[[136 124 129 135 124 134 124 116]
 [131 139 127 117 119 124 134 128]
 [140 112 140 146 118 120 116 107]
 [133 136 127 126 131 139 113 125]
 [131 132 126 129 101 134 148 126]
 [144 133 113 116 106 123 147 108]
 [132 130 125 115 113 117 124 123]
 [137 136 128 108 124 139 139 110]] Out: 137

[[121 118 118 117 118 120 125 127 128 131 132 134 133 137 140 141]
 [123 123 124 123 123 121 120 123 123 123 120 120 122 122 120 121]
 [130 130 128 129 127 124 125 124 126 126 129 132 134 135 133 132]
 [123 128 130 136 141 146 153 156 156 157 156 157 154 147 144 144]
 [109 113 113 116 119 125 131 129 134 134 133 129 123 122 118 115]
 [105 105 108 108 109 112 111 114 115 120 117 119 118 120 118 120]
 [119 119 120 120 124 123 125 129 130 132 137 138 135 137 137 140]
 [128 124 126 121 119 117 116 113 111 114 115 114 116 121 124 126]
 [125 122 127 127 126 131 132 131 130 133 134 130 131 130 130 126]] Out: 125

[[125 108 118 142 131 119 149 134 140 128 119 138 134  98 143]
 [126 114 123 136 130 122 138 132 135 128 124 137 130 109 137]
 [130 113 125 136 130 122 138 132 134 125 126 139 128 111 136]
 [128 114 124 136 130 122 138 132 135 126 125 138 129 111 137]
 [127 114 124 136 130 122 138 132 135 127 125 137 130 110 137]
 [124 112 121 139 130 120 142 132 138 129 121 137 134 103 140]
 [125 113 122 137 130 121 140 132 136 129 122 137 132 106 139]
 [125 113 121 138 130 121 141 132 137 129 121 137 133 105 140]
 [124 111 120 140 131 120 144 133 139 129 120 137 134 101 141]
 [126 114 123 137 130 121 139 132 136 129 123 137 131 108 138]
 [132 112 125 136 130 122 138 132 134 124 127 141 128 110 136]
 [124 109 119 141 131 119 146 133 139 129 119 137 134 100 142]] Out: 124

[[128 128 126 136 128 126 132 129 109 129 137 128 127 123 121 123]
 [131 129 115 136 128 130 133 128 150 127 128 129 129 133 129 126]
 [130 129 154 131 129 133 127 128 124 128 129 127 124 131 118 124]
 [129 127 122 128 128 120 125 128 126 128 125 127 128 129 124 127]
 [127 128 126 127 129 124 126 129 115 128 129 128 126 128 124 127]] Out: 127

[[114 113 115 114 113 114 123 113 143]
 [151 150 152 149 150 140 144 151 115]
 [157 155 157 155 155 145 145 157 112]
 [127 127 127 127 127 127 127 127 125]
 [131 132 132 132 132 132 129 132 120]
 [128 128 128 128 128 128 128 128 128]] Out: 128

[[129 139 114 118 117 141 124 148 127 136 137 135 112 129]
 [133 144 112 118 113 148 122 147 128 134 135 136 112 126]
 [128 136 116 120 120 139 124 144 129 131 133 133 114 128]
 [126 119 139 136 137 116 132 112 128 123 122 122 141 128]
 [125 111 145 138 143 108 133 104 129 118 118 119 145 129]
 [125 117 141 137 138 114 133 110 128 122 121 121 143 128]
 [125 115 142 137 140 112 133 108 128 121 120 120 144 128]
 [130 139 116 120 118 140 124 146 128 136 136 135 114 129]
 [126 120 137 134 135 116 132 116 127 126 124 123 138 129]
 [129 140 113 118 117 142 123 149 127 136 138 136 111 128]] Out: 129

[[131 125 138 127 116 141 119 124 120 114 128 143]
 [121 144 141 130 130 131 128 130 123 134 113 115]
 [121 129 117 134 116 122 122 130 116 121 138 134]
 [133 124 132 131 139 127 135 137 139 123 135 134]
 [122 124 126 127 134 131 135 131 142 136 147 133]
 [129 127 108 122 127 107 124 135 117 124 128 134]
 [136 133 127 128 129 129 143 142 126 112 133 123]
 [132 111 135 128 141 139 119 130 126 122 118 142]
 [127 134 122 129 130 131 134 138 143 133 106 113]
 [132 118 128 131 142 117 128 133 134 127 135 134]
 [138 135 124 129 128 121 129 122 132 128 112 128]
 [119 132 131 124 133 139 131 133 125 127 136 137]] Out: 119
---
[[128 128 128 127 127 128 128 127]
 [132 130 132 119 119 132 132 119]
 [127 126 127 124 125 127 127 125]
 [128 128 128 128 128 128 128 128]
 [141 128 139 105 110 140 141 108]
 [127 127 127 128 128 127 127 128]
 [125 125 126 125 125 126 126 125]
 [128 127 128 126 127 128 128 126]
 [114 109 112 122 127 112 114 126]
 [126 126 126 126 126 126 126 126]
 [124 125 124 127 125 124 124 126]
 [124 124 124 126 126 124 124 126]] => 124

[[145 141 118 115 130 116 155 110 139 116 104 142]
 [139 130 123 121 129 125 144 112 134 123 110 135]
 [115 124 133 136 127 133 111 144 121 134 145 119]
 [109 117 136 141 125 138 100 151 114 139 153 113]
 [113 122 134 138 127 134 108 146 119 136 147 117]
 [111 120 135 139 126 136 105 148 117 137 149 116]] => 111

[[111 120 135 138 130 132 137 140 127 130 121]
 [134 128 127 135 125 133 103 121 121 122 108]
 [134 121 135 125 127 122 127 111 135 116 131]
 [136 129 136 134 130 131 123 132 134 131 131]
 [115 139 140 129 132 128 136 148 117 103 125]
 [112 127 137 123 126 125 126 122 119 126 156]
 [115 131 131 128 127 129 130 123 128 120 155]
 [123 133 122 125 129 134 126 114 132 138 112]
 [130 128 133 148 129 124 115 110 130 128 122]
 [106 126 124 132 127 124 141 112 128 101 118]] => 106

[[128 152 125 115 127 138 121 135 114 134 139 121 137]
 [120 120 135 144 117 121 134 130 125 124 122 133 115]
 [143 126 131 124 125 138 132 125 129 115 120 132 133]
 [127 110 115 121 140 125 130 129 130 134 137 130 117]
 [131 124 149 120 132 120 155 128 119 130 119 129 116]
 [125 115 110 129 144 125 130 139 129 130 143 131 119]] => 125

[[125 128 123 121 127 116 127 121 132 127 130]
 [139 126 106 129 129 115 134 130 137 130 148]
 [139 124 125 125 142 128 126 127 138 136 131]
 [126 127 139 131 129 127 134 130 122 124 126]
 [139 123 125 125 142 127 125 126 138 135 130]
 [139 126 101 131 126 111 137 133 136 129 152]] => 139
